Each path below is one point turned by a fixed rotation once a step. After each direction that follows a path, write how fast that rotation turns it, in degrees a step (0 if it stays still).
Each turn is a multiple of 5 degrees from 10 to 175, or 0.
Each row of a path follows its step; steps can be skipped.
Rotation 1:
step 0: -.02,-.21,.07,.17,.11,.06,-.02,.20,.08,-.06,-.01,.06,-.09,-.23,-.08,-.04,.22,-.15,.06,.32,-.08,-.01,.11,.07,.13,-.23,-.05,.22
step 1: .01,-.01,.14,-.15,.05,-.03,-.09,.17,-.04,-.13,.02,-.24,-.04,-.15,.15,-.23,.03,.18,-.20,-.12,.20,-.18,-.19,.16,-.09,-.08,.19,-.07
step 2: .22,-.15,-.02,.10,.00,.09,.13,-.27,.02,-.11,-.09,.02,-.02,-.02,-.06,.08,-.20,.08,-.14,.31,.15,.24,.12,.09,-.05,-.18,.17,-.02
step 3: .02,.16,-.25,-.01,.01,.03,.05,-.14,.15,.00,.19,-.07,.16,.08,.20,-.24,.14,.04,.07,-.06,.15,.16,-.29,-.14,-.09,.11,.13,.12
step 4: -.07,-.15,.04,.03,-.06,.23,-.07,-.30,.09,-.08,.07,-.04,.10,-.11,-.08,.02,.19,-.14,.04,.29,-.03,-.17,.23,.02,.11,.17,-.10,.16
step 5: -.03,-.02,-.15,-.01,.13,.14,.02,.20,-.11,-.12,.19,-.05,-.26,.01,.03,-.24,.22,.08,-.23,-.26,.07,-.09,.09,-.01,.11,.17,.07,-.09
step 6: .16,-.15,.16,-.11,.16,-.01,.02,-.18,.02,-.05,-.04,-.04,-.02,.04,-.03,.09,.17,-.07,-.22,.06,.04,.16,.19,.05,.00,-.37,-.24,-.11
step 7: .08,-.01,.04,-.03,.05,-.17,.13,.25,-.01,-.32,.16,-.09,.07,-.02,.18,-.08,.14,.13,.22,-.07,.02,.30,-.08,-.03,-.04,-.04,.15,.14
step 8: .03,-.04,.18,.07,-.16,.11,.04,-.11,.41,.00,-.13,-.15,.20,.04,-.11,.06,.15,.05,.04,.13,.07,-.17,.10,.18,.02,-.13,.20,.04
step 9: -.05,-.01,-.34,.21,.13,-.03,-.02,.09,.03,-.18,.15,.05,.07,-.11,.17,-.10,-.07,.12,-.09,.07,.12,-.07,-.04,.08,.24,.13,.19,-.24
Directions:
-.01,.00,.00,-.02,-.03,-.01,.11,.03,-.05,-.04,.00,-.10,-.02,.10,.00,.02,.11,-.03,.04,-.06,-.06,.01,.10,-.03,.03,.01,-.10,-.06
45
.06,.03,.11,-.01,.08,.05,-.10,.12,.01,-.04,-.02,-.01,-.01,-.05,-.06,-.02,-.01,-.04,.00,-.05,.04,.05,.06,-.09,.00,-.05,-.06,.00
60
.05,-.07,-.01,.07,.02,.03,.02,.10,.01,.03,.04,.02,-.05,-.01,.15,-.04,-.04,-.06,.06,.00,.01,.07,.01,.06,-.03,.11,-.01,-.05
170
-.03,-.02,.00,.05,-.09,.08,-.01,.02,.04,-.05,.01,.09,.12,.02,-.05,.01,.08,.03,.07,-.02,-.02,.07,-.05,-.02,-.12,.01,-.03,.01
85
-.09,-.02,.02,.01,-.02,.00,.02,.02,.01,.06,.06,-.09,.08,-.06,.09,-.01,-.04,.05,-.09,-.14,-.01,.01,.00,-.08,-.03,.00,.02,.02
175
.07,-.11,.04,.10,-.02,.02,-.05,.00,-.02,-.04,-.05,-.02,-.01,.10,-.05,-.01,-.02,.04,-.10,-.03,-.04,-.06,-.05,-.04,.02,.06,.06,-.09
100
.00,-.09,.04,-.16,-.04,-.06,-.03,.00,-.06,-.10,-.02,.00,.08,-.03,.00,-.03,-.06,.01,.02,.01,.01,-.01,.04,.02,-.01,.12,-.02,.03
125
Rotation 2:
step 0: .02,-.11,.13,.22,.17,-.26,-.03,.03,-.19,.24,.24,.14,-.13,.20,.07,.05,.01,.19,.00,.12,.08,.06,-.06,-.17,-.04,-.31,.13,.10
step 1: -.06,-.13,.08,-.16,.03,-.16,-.06,-.05,.18,.25,.05,-.10,-.17,.06,.22,.19,.05,-.11,.09,.08,-.23,-.05,.02,-.33,-.24,-.26,-.01,.05
step 2: -.19,.13,-.23,-.15,-.14,-.10,-.03,-.03,.15,.11,-.10,.07,-.17,.18,.02,-.08,.17,.19,.02,.00,-.33,-.12,.27,-.06,-.20,.03,-.18,.06
step 3: -.07,.16,-.22,.22,.07,-.09,-.03,.03,-.20,.17,.12,.28,-.14,.24,-.04,.18,.09,.18,-.02,.01,-.14,-.12,.01,.25,-.12,.11,.03,.19
step 4: .12,-.21,-.02,.13,.07,.14,-.05,.01,-.20,.21,.02,.07,-.16,.15,-.05,.35,.23,-.18,.04,.10,-.06,-.02,-.25,-.14,-.18,-.02,.03,.20
step 5: .22,-.11,-.11,-.17,-.13,.16,-.04,-.16,.03,.28,-.02,-.01,-.11,.22,.03,-.13,.29,.04,.10,-.09,-.01,.13,-.03,-.35,-.12,-.03,-.20,.02
step 6: .19,.29,-.20,-.09,.06,-.16,.13,-.21,-.07,.43,.02,.08,.03,.12,.17,-.19,.00,.22,.05,-.10,-.11,-.09,-.03,.02,-.01,-.02,-.07,.02
step 7: -.01,.18,-.17,.05,.30,-.21,.01,-.08,-.29,.20,-.28,.06,-.02,.05,-.01,.11,.02,-.12,.06,.21,-.09,-.26,-.12,-.02,-.02,-.18,.04,.11
step 8: -.01,-.03,-.17,.08,.04,.00,-.27,-.07,-.18,-.05,-.25,.11,-.19,.26,.02,.04,.08,-.16,.17,.20,.12,.09,.11,-.27,-.24,-.13,-.04,-.06
step 9: .25,.09,.06,.13,-.28,-.11,-.06,-.12,.03,.23,-.03,.19,-.07,.27,.09,-.02,-.16,.04,.16,.00,-.11,.20,.14,-.10,-.32,.11,.02,-.10
Directions:
.10,-.04,.15,.06,-.02,.01,.03,-.04,-.01,-.01,.03,.02,.09,-.03,.05,-.02,.09,.08,-.01,-.06,.02,-.03,-.03,-.05,-.02,-.06,-.05,.03
70
.04,-.02,.06,.01,-.01,.00,.09,.00,.01,.06,-.03,-.02,.00,-.09,.10,.06,-.06,-.08,-.05,.09,-.08,-.07,-.07,.01,-.06,.07,.04,-.01
125
-.03,-.08,-.03,.05,.04,-.05,.00,.01,-.06,-.04,.03,.12,.01,-.03,-.01,.05,.05,.00,.02,.14,.14,-.03,-.04,-.02,.00,.06,-.02,-.02
90
-.01,-.03,.00,.14,-.05,.07,.03,-.06,.03,-.01,.07,.01,.01,.06,-.13,-.05,.03,-.09,.02,-.01,-.03,-.02,-.02,.05,-.08,.02,.03,-.04
65
-.08,.09,.00,-.01,-.03,.07,.00,.01,-.04,-.05,.05,-.06,.04,.02,.04,.08,.04,-.04,.00,.04,.01,.10,-.08,-.11,-.07,-.07,-.01,-.04
100
Rotation 3:
step 0: .11,.00,.16,.19,-.11,.12,-.10,.17,-.03,-.14,-.01,.10,.01,.21,.00,.15,-.26,-.17,-.11,.08,-.01,-.03,.09,.05,.12,-.04,-.10,-.09
step 1: .09,.05,.15,.24,.17,-.02,-.06,-.04,.18,-.14,.00,-.02,.06,-.03,.12,.11,-.19,-.13,-.02,.02,.07,.07,.14,-.19,.11,.15,.07,.19
step 2: .04,-.01,-.10,-.06,.02,.09,.03,-.27,.03,.03,.03,.06,.25,-.09,.10,-.08,-.21,.02,-.09,-.23,.06,.09,.02,-.14,.19,.14,-.03,.09
step 3: .01,-.01,-.02,-.27,.05,.01,.21,-.04,-.02,.01,.19,.09,.17,-.02,.07,.09,-.21,.14,.16,-.05,-.03,-.10,.02,.13,.04,.21,.03,-.14
step 4: .04,.08,-.10,-.03,.15,-.12,.03,.26,.00,-.05,.10,-.06,.13,.21,-.17,-.03,-.18,.23,-.07,.14,-.05,.01,-.01,.00,.07,.09,.02,-.21
step 5: .00,-.04,-.15,.01,.20,-.26,-.09,.09,-.16,-.21,-.12,-.04,.07,.05,-.02,-.01,-.13,.03,-.15,.14,-.10,-.10,.20,.02,.01,-.03,-.07,.17
step 6: .05,.06,-.13,-.08,-.03,-.01,-.09,-.16,-.02,-.22,-.10,-.24,.01,-.14,-.17,.07,-.11,-.10,.08,-.03,-.15,.13,.17,.03,.03,.02,-.22,.11
step 7: .03,-.07,-.09,.07,.07,.34,.02,-.27,.03,-.16,.10,.02,-.05,.05,-.02,.02,-.09,-.07,.10,.06,-.19,-.07,.05,.03,.03,.00,-.19,-.17
step 8: .09,.16,.19,.20,.01,.13,.18,.06,-.02,-.10,.05,.00,.08,.07,.07,-.05,-.17,-.11,.07,.08,.07,-.16,.07,-.01,.21,-.11,-.11,-.23
step 9: .05,.08,-.01,.24,.11,-.09,-.04,-.03,-.07,.02,.10,-.14,.08,-.01,.06,.02,-.22,-.07,-.02,-.02,.24,-.11,.20,-.21,.02,.07,.20,-.04
Directions:
.04,.01,.03,-.01,-.06,.09,-.08,.02,.08,-.01,.03,.04,-.01,.04,.03,.02,-.06,.09,.04,.14,.00,.01,-.06,.05,-.09,.04,-.05,-.03
100
-.04,.11,-.01,.03,.03,-.07,-.08,.02,-.03,-.03,.06,.07,.05,-.02,-.04,.00,.00,-.10,-.08,.09,.09,.05,.04,.00,-.06,-.01,.02,.06
85
.05,-.13,.05,-.01,-.05,-.03,.02,.01,-.02,-.07,-.06,-.07,-.04,.00,.00,-.01,-.07,.01,-.07,.06,.02,.08,.03,-.06,-.04,-.03,.09,.06
80
.00,.02,-.05,.10,-.07,.03,.08,.00,-.02,-.16,-.01,.03,-.01,.04,.02,.09,.07,-.02,.01,-.04,.03,.02,-.05,-.06,-.01,.04,-.07,.04
55
-.09,.03,.03,.13,.01,-.05,-.02,.13,.03,-.01,-.01,-.03,.03,.05,.12,-.01,-.02,.03,.01,.00,-.08,.03,.04,-.01,.01,-.06,.03,-.05
90
-.01,-.01,-.02,-.09,-.01,-.01,.02,.10,.13,.00,-.03,.10,.02,-.02,.01,.02,-.02,-.03,-.11,-.06,-.05,.00,.00,-.03,.01,.13,.03,.02
35
